In the rows, zero is written as 128.
which system made each run:
k485, path 1 (9 x 22):
[[160 145 128  85 145 172 155 148 144 190 137 147 152 139  93 184 127 141
  119 145 125 170]
 [192 122 127  93 132 154 141 186 149 153  81 129 122  69 122 123  86  99
  117 129 112 124]
 [145  97 127 113  95  78 124 140 171  86  75 149  73 116 108 136 110  99
  115 120 110  98]
 [135 107 147 169  91  78 104  83 153 111 120 179 159 159  75 168 128 135
  117 107 137 110]
 [150 128 129 156 109 159  64  78 105 155 146 120 187 121  97 154 100 141
  148  96 139  92]
 [132 127  88  77 114 172  97  89 114 152 141  65  91 147 123 154 108 137
  156 121 111  97]
 [142 148  99  77 109 131 182 134 156 167 115 107 106 189 106 168 129 144
  126 148 110 158]
 [173 170 126 139 109 129 172 167 159 175  76 142 158 109 116 134  92  99
  114 140 117 151]
 [151 141 120 150  87 125 100 137 140 117  75 146  89  75 125 125  92  50
  121 132 123  95]]
k288, path 2 (9 x 22):
[[149 134 109 116 191 166 137 162 120 179 162 120 128  93 126 168 127 148
   95  97 152 173]
 [121 115 102  96 203 119 139 124 129 110 124  65  92  89 161 140 134 137
  167  85 107 124]
 [128 106 152 135 154  50 174 122 152  80  73 124 146 147 136 111 154 155
  173 116 108 132]
 [136 143 163 190 109 101 123 129 135 149  94 142 221 122 117  99  99 164
  138 115 124 115]
 [ 95 149 131 146  79 157  65  97 131 145 152 127 156  99 116 125  71 116
  136 133  96  66]
 [ 88 121 127  79  70 134 108 108 154 121 148 155  79 172  95 157 127 119
  110 176  96 106]
 [139 138 110 103 114 146 157 161 135 181 134 132 107 179 108 154 138 157
   77 148 149 178]
 [153 155  65 124 162 155 147 132 109 166 142  50 104 114 153 136 117 119
  126  82 146 154]
 [148 117  93 134 156  84 147  89 125  70 108  80  89 129 145 142 155  88
  172  87 134 122]]
k485, path 3 (9 x 22):
[[ 38 160 145 151 140 124 132 123 109 115 139 109 134 129 179  72 141 146
  158 164  99 120]
 [ 58 154 134 131 135 145 148 138 114 110 207 134 135 135 161  95 151 114
  105 167 118 149]
 [117 126 127 144 155 152 145 176  92 118 183 122 120 113 164  78 153 124
   72 132 161 169]
 [107 117 127 154 191 105 137 174 104 110 119 104  89  93 180  83 150 149
  104 104 155 157]
 [ 84 121 144 151 206  82 153 127 127  81 131 129 126 104 163 122 170 136
  157 111 124 149]
 [120 114 164 134 180 126 151 114 102  70 169 143 188 119 152 102 176 123
  172 136 122 144]
 [128  97 156 117 140 152 129 134  79  82 156 106 161 132 165  46 156 152
  150 148 126 122]
 [ 72 118 135 125 129 107 148 143 109 108 144  84 123 155 171  45 140 188
  121 140 111 125]
 [ 55 166 122 163 143  91 178 141 140 122 176 101 152 141 165  83 128 147
  110 125 111 149]]
k679, path 4 (9 x 22):
[[131 148 137 178 128 142  89 142 101 116  91 163 100  71 147 120 134  55
  121 140 158 126]
 [137 115 102  72 134 176 119 142 127 108 163 127  56  96 129 144 131  65
  103 144 124 131]
 [137 104 137  77 125 135 177 188 144 129 163 145 118 151 121 108 138 154
   65 155 124 169]
 [116 110 170 156 133 115 146 167 103  89 140 134 175 119 164  34 142 151
  115 144 128 134]
 [132  93 131 114 154 116 129  91  98  52 140  92 122 133 159  93 167 115
  184 122 121 107]
 [155  92 130 103 135  99 141  90 132  98 121 147 111 190  95 181 179 146
  148 124 145 151]
 [126 130 156 185  89 122  84 118 107 134 103 194 138 161 105 140 152 130
  100 150 174 144]
 [ 83 157 116 154  91 165  74 111  90 122 126 132  71 121 155 111 136  71
  128 170 141 108]
 [100 159 100  74 127 142 172 139 147 122 144 118  63 150 141 149 149  83
  126 175 104 153]]
k744, path 5 (9 x 22):
[[ 67 150 130 109 139  70 178 146 181 132  91 120 100 152 137 133 123 164
  140 144  77 134]
 [ 92 185 130 149 107 113 179 113 149 118 138 116 182 137 148  97 120  95
  164 158  83 124]
 [153 132 109 145  68 145 124  84  95  99 165  89 162 168 130  87 128  93
  141 132 138 108]
 [138 113  96 164 106 122  82 102  86 139 124  88  93 166 129 118 138 158
  105  83 184 124]
 [ 91 159 129 182 157 133  87 151 106 181  96 141  96 110 148 147 131 155
   96 117 168 153]
 [127 161 150 124 140 182 124 165 118 156 124 185 132  96 134 144 142  86
  114 186 131 160]
 [189 103 129  65 117 154 171 145 138  99 148 156 123 147 104 145 149  84
  114 158 129 158]
 [151  97  90  87 146  77 187 134 162  96 142  84  86 147 127 138 131 132
  110  83 117 143]
 [ 60 153 102 150 165  79 151 115 148 102 135  79  96 103 168 119 119 120
  148  97  94 113]]
k463, path 6 (9 x 22):
[[141 111 152 174 137  93 151 137 108 119 138 117 196 158 135  73 143 189
  115  99 151 150]
 [ 93 114 121 143 138  96 123  85 102  89 142  65 135 162 156  86 143 170
  170 106 119 102]
 [111 165 104 133 108 118 126  56 126 127  95  93 120 172 128 162 139 106
  205 140 111 104]
 [144 181 106 159  81 180 103 101  94 174 110 123 129 147 122 146 124  78
  137 163 155 131]
 [133 126 102 116  75 187  81 150 101 149 153 115  77 109 132 100  99  95
   70 144 143 110]
 [119 105 104  76 121 123 119 162 165 131 114 126  38 104 118 148  99 120
   82 125 109 116]
 [115 142 129 128 182  98 158 167 169 147 112 165 103  89 120 180 133 124
   98 111 128 168]
 [131 114 154 155 186 127 142 144 125 107 194 165 186  85 127 132 147 120
  102 101 145 161]
 [163  63 165  95 155 125 136 118 116  71 165 136 180 137 119 110 156 158
  150 117 123 124]]
k288, path 7 (9 x 22):
[[193 122 103 149 104 101 137 124 132  90  72 102 111 104 131 112 112  60
  145  96 137 106]
 [129 121 138 195 103  78 108 131 145  93 113 179 120 100 115 127 121  80
   88 106 150 120]
 [ 76 132 150 171 146 133  80 118 127 134 188 183 149 100 111 163 129 135
   86 115 145 134]
 [ 78 113 145  86 177 172  93 113 120 146 179 144 128 123 121 174 146 174
  141 142 111 132]
 [123 119 142  54 167 148 158 144 134 149  92 109 118 150 138 138 148 183
  175 164  94 146]
 [160 152 119 111 127 113 195 162 148 146  65  80 151 133 151  88 109 140
  156 136  97 136]
 [155 146 100 161  80  93 161 124 147 106 123  84 157 116 133  79  84  86
  125  95 110  97]
 [128 102 117 169  62  93  91  96 135  87 162 139 125 144  98 118 107  99
   84  96 142  91]
 [ 97 117 134 161 100 136  56 106 106 143 149 172  96 158 103 159 141 149
   78 128 172 130]]
k916, path 8 (9 x 22):
[[150 150 126 103 193 155 177 149 132 158 147 143 148 120 122 180 156 123
  130 132 137 195]
 [157 131 150 128 166 192 138 171  77 130 143 128 162  95 164  80 153 114
  131 156 151 161]
 [104  87 161 115 139 150  96 122  91  62 172 136 138 111 155  71 154 128
  143 152 121 107]
 [ 65 109 165 142 144  68 133 109 164  81 156 156 164 124 123 119 130 160
  140 121  86 103]
 [ 80 173 144 190 109  91 123 136 164 167 112 151 173 109 118 128  83 150
  111 120 110 117]
 [101 162 114 168  55 155  78 127 113 177 117 140 104 148 116 126 102 123
   80 153 147 116]
 [102 127  94 106  88 122 126 115 120 129 117 109  40 202 130 136 159 138
  105 156 146 141]
 [120 156  85 115 164  96 192 115 136 119 102  66  87 161 160 144 160 121
  166 116 121 159]
 [165 176  97 146 158 153 162 103 114 124 138  96 164  99 149 145 132  55
  174 115 130 144]]
k463, path 9 (9 x 22):
[[138 160 115 186 108 138 137 121  80 105 126 122 128 142 163  85 163  66
  126 146 171 155]
 [120 100 122 128  81 138  93 117  96  67 137 132  66 136 145  84 148  79
  114 152 142 100]
 [103 115 131  96  97 111 120 128 143 109  78 163  42 161 119 147 155 110
  125 180 121 127]
 [ 77 168 141 141 133 129 148 162 133 145 125 178 103 134 144 133 156 111
   93 183 133 177]
 [104 126 135 120 125 132 168 157 133  85 211 150 139 124 140  89 140  93
   76 153 120 152]
 [163  84 129  83 126  90 190 141 145  58 140 127 114 163 126 106 158 116
  119 133 121 148]
 [135 125 139 144 163  87 171 142 110  95  64 124 106 151 163 103 188 129
  159 142 149 167]
 [ 82 147 150 183 135 117 124 113  95  78 125 142 137 119 173  79 165  89
  162 159 133 127]
 [112 116 148 126  59 121 114  91 126  71 140 166 132 170 113 107 145  83
  140 179 115 100]]
k916, path 10 (9 x 22):
[[199 155  94 175 101 116 151 136 127 139  83 106 147 109 126 117 103  72
  118  95 155 138]
 [182  99 100 132 119 160  71 117  97 113 127 123  74 105 117 148 134  78
  102  97 174 117]
 [142  80 132  75 184 127 120 121 135 107 140 150  88 126 104 192 166 149
  130 113 135 150]
 [138 132 153  98 212 144 162 167 137 158 108 131 164  90 140 145 136 167
  155 130 107 162]
 [137 135 155 113 130 200 108 154  98 151 144 124 184  83 148  77 103 128
  145 164 107 113]
 [114  82 157 102  77 133 110 126 124  82 172 142 150 149 119  70 118 144
  111 156 104  88]
 [ 92 105 135 149 115  44 146 129 168 104 119 116 135 150 121 100 107 186
  111  92 105 107]
 [105 173 102 187 115 105 103 105 144 183 101  94 142 122 124 148  83 152
  132  85 127 105]
 [155 152 106 139  67 167  87  90 109 178 111 129 120 173  93 171 123 110
  126 147 156 125]]
k373, path 11 (9 x 22):
[[ 92 126  92 168 102 108  63  98 122 129 122  96  66 118 127 132 100 126
  107  83 142  86]
 [ 69 136 109 148 172 107 112 106 110 130 134 121  66 158 144 167 178 151
  122 115 159 163]
 [129 152 133 128 180 168 160 132 106 149 184 141 171 144 132 158 171 126
  128 143 150 192]
 [174 121 131  70 132 198 151 152 110 136 177 104 175 112 134  99 113 118
  132 147 109 134]
 [162  91 142  89 101 128 137 173 126 102  76 107 105 114 148  52 110 138
  126 150 105  97]
 [113 130 155 191 108  69 116 149 137 101  57 158 116  97 142  86 120 112
  121 128 131 109]
 [ 80 153 120 198 113 110  78  77 128 110 158 152 131 108 117 162 122  82
  124 106 136 103]
 [ 87 130  95 118 112 153  94  72 109 135 195 108  95 183 112 169 151 138
  118 123 146 128]
 [121 139 114 100 143 154 163 154 107 174 141  97 113 181 140 125 157 179
  109 148 145 181]]
k679, path 12 (9 x 22):
[[ 79 157 100  95 101 121 146 145 169 141 109  95  72 119 144 116  83 113
  123 150  71 100]
 [ 97 152 126 122 154  86 198 143 190 129 167 129 171 111 124 138 102 128
  118 113  78 145]
 [153 132 128 163 151 129 140 115 117 125 198 101 221 106 124 110 111 133
  126  73 133 130]
 [166 110  94 133 145 141 101 105  86 145 118  52 127 134 137 116 124 166
  151  71 153 117]
 [128 119 132 123 162 106 107 132 132 161  39 116  87 129 124 163 134 191
  156 110 132 128]
 [108 135 170 137 135 139  78 127 149 151  89 191 144  79  99 171 106 133
  147 146 103 105]
 [118 136 125  98  72 177  85 109 144 141 169 142 142 111  98 143  78  94
  118 151  90  79]
 [110 143  91 106  66 114 165 138 164 149 158  82 120 168 120 105  88 144
   89 129  95 116]
 [ 87 165 117 177 148  63 182 143 151 131 125  92 160 129 156  94 111 159
  126  96 109 142]]
k373, path 13 (9 x 22):
[[101 101 118 131 141 120 126  90 108  68 225 115 128 152 133 122 165 125
  113 105 143 133]
 [116 125 134 140 123 146 137 121  81 130 165  91 165 182 155  68 160 181
  126 137 149 147]
 [ 96 168 139 136 142 168 137 159  95 164 106  94 151 107 179  62 119 150
  151 164 110 130]
 [103 155 139 106 119 156 132 137 127 103  95 137  99  96 159 100 128  64
  167 195  91 108]
 [141 132 129 139  51 127 118 116 132  99 104 172 100 153 105 126 135  55
  112 175 135 117]
 [135 147  92 172  63 127  94 130 128 157 138 128  98 137 104 133  98 100
   57 108 166 126]
 [102 140  72 136 158 125 119 141 122 143 159  79  55 103 153 140 125 124
   83  80 148 146]
 [133 118 114 117 198 125 167 134 100  88 160 106  98 130 162 128 192 115
  133 115 158 180]
 [183 117 152 136 152 171 142 137  79 106 158 130 196 123 144  88 163 113
  141 137 159 159]]
k744, path 14 (9 x 22):
[[ 85 133 160 183 119 133 100 106  79  96 152 154 159 153 153  83 172 130
  137 159 151 131]
 [130 107 151 130  91 154 109 158  83 133 134 144 126 170 139  70 153 168
   82 166 160 146]
 [124 136 115 108  91 131 138 173 131 171  76 124  66 170 130 119 131 156
   84 161 140 153]
 [116 189  97 138 111 105 184 146 164 158  96 131 101 143 128 157 122  85
  112 151 120 164]
 [137 176  89 140 119 128 179 115 139 111 185 117 138 127 134 142 134  40
  117 125 130 155]
 [134 114  85 122 137 140 128  94  98  82 206  89  95 138 141 134 162  84
  117  98 153 136]
 [ 88 103 117 139 180 110 104 111  88  94 145 104  69 138 161 129 179 154
  125 102 161 145]
 [ 73 126 166 147 178 118 127 161 102 114 106 152 109 116 177  92 170 157
  134 163 138 153]
 [117 125 169 108 104 141 154 173 120 103 102 165 130 136 151  65 149 117
  121 205 112 141]]

runs to name:
path 15 (2 x 22):
[[ 91 137 121 175 165  64 164  98 141  83 172 136 141 132 134 150 164 106
  125  90 137 154]
 [107 173 137 209 164 118 114 124 116 144 126 163 157  93 137 155 143 100
  121 112 159 158]]
 -> k916
path 16 (2 x 22):
[[ 97  98 129 165 143 104  80 118 100  77 131 107  98  88 164  79 130 125
  130  95 137  92]
 [ 66 115 174 158 125 100 106 107 113  84 129 175 133 159 139 107 177 147
  143 166 131 127]]
 -> k288
path 17 (2 x 22):
[[167 122 136 140 147 172  98 112  54 133  96 110 131 153 151 113 176 142
  163 141 180 148]
 [137 138 162 132 146 203  76 164  83 174 104 159 145  82 144 116 125 137
  126 165 145 133]]
 -> k373
path 18 (2 x 22):
[[157 120 125 168 114 156  62 125 116 162 142 127 165  78 104 134  77 136
  100  82 149  96]
 [ 77  88 124  94 161 128  79 126 128 113 142 111  60 108 134 138 128 174
  120 106 114  99]]
 -> k373
path 19 (2 x 22):
[[ 97 126  91 126  82 126 113 109 101  92 130  81  54 164 155  82 142 101
  123 145 131 106]
 [ 76 159 122 167 118 104 144 123 119 155 126 137 121 196 131 137 164 167
  104 143 156 173]]
 -> k485
path 20 (2 x 22):
[[ 91 109 107  87 179  98 159 161 152 115 138  78  70 106 161 112 121 162
  115 100  96 131]
 [ 57 155 138 129 147 101 140 106 141  98  96 121 105 117 160 120 139 104
  192 162  82 105]]
 -> k744
path 21 (2 x 22):
[[102 179  92 141 146 110 155 119 127 176  80  67 108 157 154 140 129 163
  163 118 123 148]
 [137 176 136 160 175 126 146 131 144 165  71 139 165  83 136 167 123 112
  173 124 116 145]]
 -> k679
path 22 (2 x 22):
[[106 152 133 107  65 184 110 116 106 132 141 146 112 168 128 112 138  92
  129 210 121 120]
 [116 167 111 118  82 117 192 140 141 111 111 112 109 169 152  91 138  79
  130 181 106 142]]
 -> k679
path 23 (2 x 22):
[[162 164  84 110  75 153 143  99 135 139  99  86 107 148 121 145 103  62
  161 144 109 108]
 [201 111  92  99 101 119 171 126 144  93 134 115 104 145 107 140 130  62
  111 112 139 141]]
 -> k916
path 24 (2 x 22):
[[192 103 119 118 137 101 153  80 129 104 124 118 152 175  94 175 159 131
  163  93 147 143]
 [188 119 135 162 133 128  85 134 115 162  41 137 134  96 110 153 111 138
  140  96 161 121]]
 -> k288
path 25 (2 x 22):
[[143  73 149 120 150 107 117 110 138 117 175 142 178 146  87 153 137 197
  110  82 134 131]
 [106 106 155 120 167 108 134 133 137 145 155 110 190 135 127 115 116 226
  137 100 105 125]]
 -> k373
path 26 (2 x 22):
[[120 152 110 207 123  70 155 145 119 110  99 100 129 120 165  68 127 109
  109  96 150 139]
 [118 131 102 144 202 118 119 111 107  94 141 100  88  77 159 152 156  90
  149  84 147 137]]
 -> k679
path 27 (2 x 22):
[[105 114 122  78  97 126 123 166 169 167 108 128  82 138 107 131  84 174
   83 145  95 112]
 [124 142  86  89 114 138 158 149 141 177 142  57 112 159 135 116  97 173
  105 116 104 133]]
 -> k916
path 28 (2 x 22):
[[ 83  84 142 131 103 100  76 123 122 104 108 155  61 163 122 120 150 170
   99 141 145 113]
 [ 32 135 155 136 124 121  98 105 129 108 151 172 103 152 133 139 159 135
  131 179 110 125]]
 -> k679
path 29 (2 x 22):
[[ 71 114 116 124 126  98 123 149 123 115 113  75  66 128 169  64 117 172
  112 120 111 105]
 [ 75 147 127 165 104  81 157 103 114 104 133 106 137 198 152  85 163 152
  139 145 129 138]]
 -> k288
path 30 (2 x 22):
[[160 101  99 132 134 108 142 160 114 142 122  83  92 150 137 102 135 175
   80  83 168 157]
 [108 146  96 193 151 101 109 104  86 125 103  68  98 123 172 103 144 137
  142  81 161 128]]
 -> k288
path 31 (2 x 22):
[[177 132 127  96 159 189  97 129  95 170  65 121 103 111 127 166 142 125
  172 147 144 136]
 [175 100 157  89 145 166 101 165 131 143  86 186 110  93 101 163 130 119
  114 152 136 140]]
 -> k373
path 32 (2 x 22):
[[ 40 141 125 182 138 116  77  95  96 119 160 114 109 137 157 109 147 158
  126 120 139 115]
 [ 52 166 127 134 145 159 128 107 100 137 172 125 124 166 156 133 170 134
  144 172 130 155]]
 -> k373
path 33 (2 x 22):
[[ 83 189 128 164  89 126 146 120 148 137 133 171 140 140 126 139 130  69
  117 179 113 143]
 [131 164  75 120  67 151 140 107 142 138 174 101 107 145 113 145  97  57
  102 135 119 119]]
 -> k373
path 34 (2 x 22):
[[198  82 113 123  97 105 102 123 148 121 106 138 110 130  80 158 103 125
   94  83 149 110]
 [100 139 115 174 129  99  83 143 140 159  82 143  66 102 125 155 109 142
   84  95 154 125]]
 -> k288
path 35 (2 x 22):
[[148 116 102  82 197 138 130 142 135 136  98  98  73  81 139 175 129 125
  153 101 119 136]
 [158 135 132  72 176 192 146 135 132 153 169 124 171  89 118 166 115 118
  155 132 104 139]]
 -> k916
path 36 (2 x 22):
[[120 128 105 133 214 123 110 130 119 128 119 102  86  64 155 164 136 123
  144  81 141 139]
 [ 96 120 150 131 194  75 159 109 149  86 106 136 137 112 141 149 159 139
  184 114 103 131]]
 -> k288
path 37 (2 x 22):
[[136 114 111 137  93 143  55  89 107 119 114 156  63 140 102 174 144  91
  119 129 163 110]
 [ 81 146 112 115  90 144 105 144 133 155 128 162  51 154 115 156 133 118
   75 173 137 144]]
 -> k679
